In the rows, zero is written as 128.
These are runs of 6 systems, one row a step. Runs of the same system follow the same rule from any start.
trace 1, noko:
[[166 142 129 107 181 133 121  99 165  78 125 200 116 141 152 118 146 126]
 [168  89 126  76 128 156 127 131  82 121 131  91 186 160 129 105  98 145]
 [ 71 160 170 127 128 144 167 126 120 143 120 127 161  54 161 120 117 142]
 [147 135 157 139 111 136  76 132 207 100 157 124 122 137 172 119 168 138]
 [124  48 122 163  73 134 112 130 112 151 121  80 145 147  99 121 105 141]
 [ 64 136 117 184 127 117 172 121 119 121  95 161  83  99 145 124 149 134]
 [190 141 121 126 130 134  94 128 122  79 126 152  71 185 152 147 146 144]
 [142 112 123 119 128 156 142 130  75 126  92 125 163 137  74 161  61 143]
 [ 65 177 134 100 182 142 154 155 156  97  96 153 133 102 142 117 132 130]]
trace 2, Safof (9 x 18):
[[ 73 128 143 118 139 160 123 137 188 157 113 110 145  80 126 145 127  69]
 [ 90 100 100 172 104 109 117 124 153 121 127  78  87 130 149 132 178  87]
 [137 123 107 188  81  80 139 123  79 152 148  95 115 132  91 142 123 152]
 [140 174 112 157 134 130 158 158 130 132 124 187 120 137  62 147  99 165]
 [168 113 105  95 147 190 120 157 154 123 117 170 112 187 108 130 123 110]
 [141  81  98  70 162 139 147  91  88 140 123 116 146 137 135 120 125  64]
 [127 180 115 108 167  79 160  97  99  99 157 105 141 104 161 122 166 113]
 [151 189 162 109 111  98  99 159 157 151 187  96 140 122 143 119 148 160]
 [106 118 163 129 110 129 104 144 190 206 143 153 134  95 105 116 109 119]]
trace 3, batu:
[[103 113 138 172 123 118 134 119 117  74  89 162  92 138 165 109 135 194]
 [171 104 146 137 116 180 119 125 115  81  96 178 122 165 141 134  99 175]
 [107 112 142  83 159 192 135 149 123 109  70 155 152 137 126 124  83 140]
 [ 85 137 159  79 166 144 116 117 110  86  75 123 112 112 189 137 127 119]
 [137 141 175 122 144 109  92  82 108  62 107 106 156 103 168 153 112 159]
 [110 147 163 140 140 116 100 143 166  77 109 125 168 121 110 125 101 202]
 [ 94  99 158 128 121 126  78 162 160 114  83 142  92 158 140 105 114 183]
 [116  52 147 141 126 141 105  90 116 111  74 172 106 134 148 119  95 147]
 [124 100 123 127 163 165 166  99 115  59  88 173 159 126 155 103 116 156]]
trace 4, rezib:
[[184  90 119 137 103 162 103 101 106 138 119 139  78 158 143 170 128  80]
 [120 113  79 147 151 144 162 101  91  88  91 117 148 127  79 165 103  97]
 [ 81 190 118 107 168 126 157 153  98  83  98 114  99 131 159 137 153 132]
 [159 173 176  73 135 101  71 132 100 127 134  95 122 132 144 162 108 145]
 [116 118 142 117 156  97  78 134 184 120 115 124 173 129  63 127  90 149]
 [ 92  87 115 121 145  96 118 144 166 121 130 142 113 164 146  53 159 159]
 [162  92 149 144  91  90 128  94  76 168 149 161 104 136 151  99 120 169]
 [159 128 133 170 118 170 164 114 138 126 121 211 148 112  98 139  95 151]
 [123 110 118  99 130 221 170 157 124 112 107 134 140 145 168 107 135 114]]
trace 5, rezib (9 x 18):
[[ 95 143  97 124 162 162 136 156 126  71  69 112 111 150  96 166 115 111]
 [106 141 132  74 163 102  93 135  85  93  89  88  88 156 162 141 133 126]
 [131 143 156 113 156  60  75 105 106 100 106 117 133 124 103 150  90 167]
 [122 136 134 122 162  99 104 154 170  89 120 158 140 161 100  93 116 197]
 [131  82 145  92 122 117 114 147 111 154 124 152 116 170 153  66 115 185]
 [133  74 160 146 112 132 125  86 111 153 107 197 124 107 136 113  84 156]
 [143  96 130 162 125 193 161 106 142  74 109 182 154 122 158 115 126 150]
 [116 112 139 135  87 194 159 146  77 109 109  91 143 130 176 127 124 153]
 [ 97 137 169 159  93 168 107 135 123 121  83 100 100  94 143 187 105 127]]
trace 6, rufev (9 x 18):
[[211 120 105 139 113  98 110  97  99 144 162 155  97 161 104 152 128 120]
 [148 161 101  94 164 160 165 152 116 146 120 175 142 141  67 147  91 112]
 [106 144 129  53 157 165 149 143 110 150 124 111 124 121 177 119 150  74]
 [139 104 154 103 124  88 109  74 116 156 163  88 173  85 153 119 127 100]
 [134 170 123 171 120  97 153 132 168 132 181 120 186  95  87 117 138 151]
 [121 147 120 143  83 148 140 201 151 176 156 122  94 155 131 103 156 149]
 [127  61 130 149  88 150 123 115 122 193 114 158  89 125 127 133 114  94]
 [154  93  83 165 142 163 170  79 135  95 122 156 156 118 114 137 136  80]
 [172 149  92 108 123 149 164 145  64  92 150  82 148 167 139 131 150 133]]
trace 7, kava (9 x 18):
[[191 159 166 114 126 135 128  84 126 136 170 150 183  84 134 144 111 131]
 [108 141 154 124 108 148 136 160 175 149 161  96 206  95 118 102 119 152]
 [ 77  98 148 155  80 143 113 142 153 155 131  67 117  99 166 128 150 103]
 [135  69 110 198  92 137 115  84 140 118 114 117 108 121 110 166 130  90]
 [137 108  71 183 116 152 168 150 121  96 114 136 129 168  73 131 125 145]
 [123 164 100 111 127 153 154 188  73 133 106 123  71 171 127 147 134 129]
 [152 169 127  76 174 131 112 113  99 130 108 139  96 128 115 185 109  73]
 [146 157 107  77 192  96 122 112 149 103 151 114 182 130  94 117 129 106]
 [115 155 133 103 132  57 124 143 131 151 178  84 138 127 144  82 164 150]]
trace 8, noko (9 x 18):
[[140 150 139 136 140  85  98 113  91  96 107 107 142 125  77 174  81 166]
 [ 97 158 130 118 171  98 134 158 166 126 115 178 143 130  82  95 107 179]
 [129  95 151  54 152 113  86 140 133 167 122 152 106 163 152  86 119 136]
 [129  76 154 106 142 107 117  51  99 139 120 134 161  86 150 121 101 108]
 [137 125 124 151 136 122 167  92 141  81 160 144 183 107 167  80 161 159]
 [159 121 152 133  70 169 144 164 109 151 164 120 134 151 170  95 138 178]
 [119 105 162 165  80 195 131 126 144 157 109 149 116  90 146 162 110 109]
 [110  99  99 165 132 169 123 123 174  63  98 107 116 145 144 146 162  91]
 [115 127 107 144 109 120 125 154  69  84 101  54 110 164 125 149 128 157]]
trace 9, rufev:
[[113 139 128 162 124 125  76 152 168  70  96  86 111 150 100 169 126 144]
 [ 91 108 108 131 142  93  84 151 128 100  77 103  75 176  97 139 121 141]
 [100 126 114 129 175  76 105 101 108  99  79 160  66 141 120 144 127 124]
 [151 147 122  89 192  86 110 100 125  79 116 181 106 156 136 116 135 146]
 [132 150 156  61 175 103 123 131 101 116 116 169 140 139 144  94 103 183]
 [101 157 191  93 151 132 122 124 139 132 117 163 144  87 174 107 111 167]
 [114 109 181 127 117 139  98 121 185 111 134 132 166 104 176  91 129 174]
 [100  93 154 177  89 135 128 137 147 103 117 118 157 121 142  94 119 204]
 [111 121 142 200  77 161 125 142 136  88  98 134  95 135 150 146 129 177]]
trace 10, kava (9 x 18):
[[ 79 126 136 109 150 174 134 141 184 151 104 132 148  86 113 138 119  67]
 [126  83  90 130 129 137 144  98 118  93 138  65 154 132 160 116 169  80]
 [153 137 107 186  91  78 147 106  70 131 154  97 125 125 103 150 126 150]
 [137 194 127 165 117 140 127 179 172 134 135 165  96 137  87 159 130 149]
 [132 108 115  70 140 176 107 170 158 164 119 130 103 171 121 122 130  80]
 [100  97  94  95 169  98 157  82  84 146 116 120 134 108 122 120 127  68]
 [159 177 107 159 145  90 165  90 119  81 170 136 148 113 142 125 170 140]
 [188 167 153 125  86 125 109 167 135 166 186 124 135 149 116 126 129 171]
 [ 85 132 155 110 123 147 117 162 173 205 121 145 118  93 106 132 106  97]]
trace 11, Safof:
[[101 101  77 178  92 131 148 165 113 140 116  95  82 164 100 133 148 114]
 [162 143  93 152 117 113 147 122  62 147 123 145  87 149  75 176 106 121]
 [174 168  90 112 175 126 136 138 131  95 128 162 141 163  65 145 115 127]
 [152 125 100  46 169 141 135 160 126 145 141 132 137 179 121  93 136 107]
 [138 137 134  65 161  99 134  93 102 170 154 140 121 106 162 114 146  76]
 [147 159 144 127 143  74 115  87 167 119 185 124 150  95 156 109 171 122]
 [126 129 155 147  86 118 130 152 175 167 183 117 165 113 141  80 148 165]
 [106 115 152 171  80 170 155 131 156 186 133 172 117  84 145 121 128 123]
 [146  95 113 200  94 178 143  97 158  94 123 139 131 114 133 160 143  96]]
trace 12, batu (9 x 18):
[[131 158  73 141 119 122 163 151  95 145 149  96  85 148 115 149 168  76]
 [180 161  95 125 124 105 136 123  85 155 161 106 113 140  84 174 130  84]
 [143 172  89 113 158  89 142 141 140 163 161 121 135 129  57 144 132  88]
 [138 143  99  97 144  66 114 139 141 177 174 108 101 148 107 111 159  91]
 [161 122 117 132 116  65 126  97 122 197 186 140 126 117 105 114 137 104]
 [148 133 102 150 122 108 160 124 170 175 194 156 149 117 108  93 161 107]
 [148 119 109 127  89 143 157 153 141 195 189 114 126 138 141  90 168 104]
 [138 123 119 151  80 149 166 127 114 204 167 117 130  95 125 138 138  79]
 [132 149  88 163 106 154 172 130 146 145 164  94 140 106 115 154 166  61]]

Which system made each run below?
trace 13, 2 rows:
[[121 197 119 107 136 115 152 192 142 160 165 109 153 131  83 118 130 146]
 [127 148 130 101 130 145 114 164 174 198 141 168  72 137 120 131 141  83]]
 : Safof
trace 14, 2 rows:
[[147 103 109 143 114 110 116 132 166 117 161 135  88 171 168  82 189 135]
 [157  87 134 137  97 114 137 111  84 199 136 183  98 136 115 118 100 139]]
 : kava
trace 15, 2 rows:
[[145  96 103 110 113 208 125 161 121 118 103  99 115 174 126 149 125  90]
 [101 122  91 113 155 114 155 112  59 129  93  91 133 123  87 163 100  89]]
 : kava
trace 16, 2 rows:
[[132 123 105 104 152  99 171  72  62 141 140 138 126 102 157 118 143  86]
 [185 188 132 153 127 109 156  98 123 105 179 151 165 102 128 139 141 151]]
 : kava
trace 17, 2 rows:
[[119 149 140 162  78 138  98 192 165 151 131 119  73 155 125 138 142 156]
 [115  54 117 149 115 145  98 125 148 154  85 157  82 151  99 136 104 103]]
 : rufev
trace 18, 2 rows:
[[163 124 149 109 138 146  72 117 130 140  96 157 107 139  89 186  74 108]
 [ 87 117 102  93 194 126 141 143 159  93  96 130 170 140  92  96 119 124]]
 : kava
trace 19, 2 rows:
[[163 155 146 135 129  79 104  98 108  69 149 116 127 136 172 117 153 185]
 [151 142 143 141 102 127 120 173 125 139 140 128 159 147  77 122  87 207]]
 : rezib
trace 20, 2 rows:
[[123 107 112 139 159 113  97 135 157  93  81 170 109 170  70 131  97 158]
 [ 87 128 113 100 174 129 146 138 100  84  70 160  86 156 153 111 131 144]]
 : rufev
trace 21 (2 x 18):
[[ 85 126 103 139 132  55 156 135  98 173 134 139  87 128 112  90 144 141]
 [188 174 136 123 140 109 132 103 122 151 163 209  92 127 133 136 134 135]]
 : rezib
trace 22, 2 rows:
[[133 149 112 137 148 150 149 110 107  57 104 146  84 142 187 143 168 120]
 [192 145 148  96 126 153 113 125  78  95 128 104 165 147 120 161  87 160]]
 : batu
trace 23:
[[ 86 138 136 123 130 132 129 155 173 181 131 172  67 119 155 106 160 102]
 [205  94 125 117 117 123 111  68 111 138 168 128 136 133 148 136 140  85]]
 : rezib
trace 24:
[[ 97 128 140 198  86 135 151 156 160 131 128 163 121 117 123 103 130 190]
 [140  90 134 169  83 184 122 145 141 115 105 163  78 160 162 124 141 147]]
 : rufev
trace 25 (2 x 18):
[[ 75 116 123 173  93 122 139 174 167 149 135  79 156 113  94 105 131 156]
 [ 98 105 120 174  87 147 115 139 141 136 108 109  55 139 159 148 162  96]]
 : kava
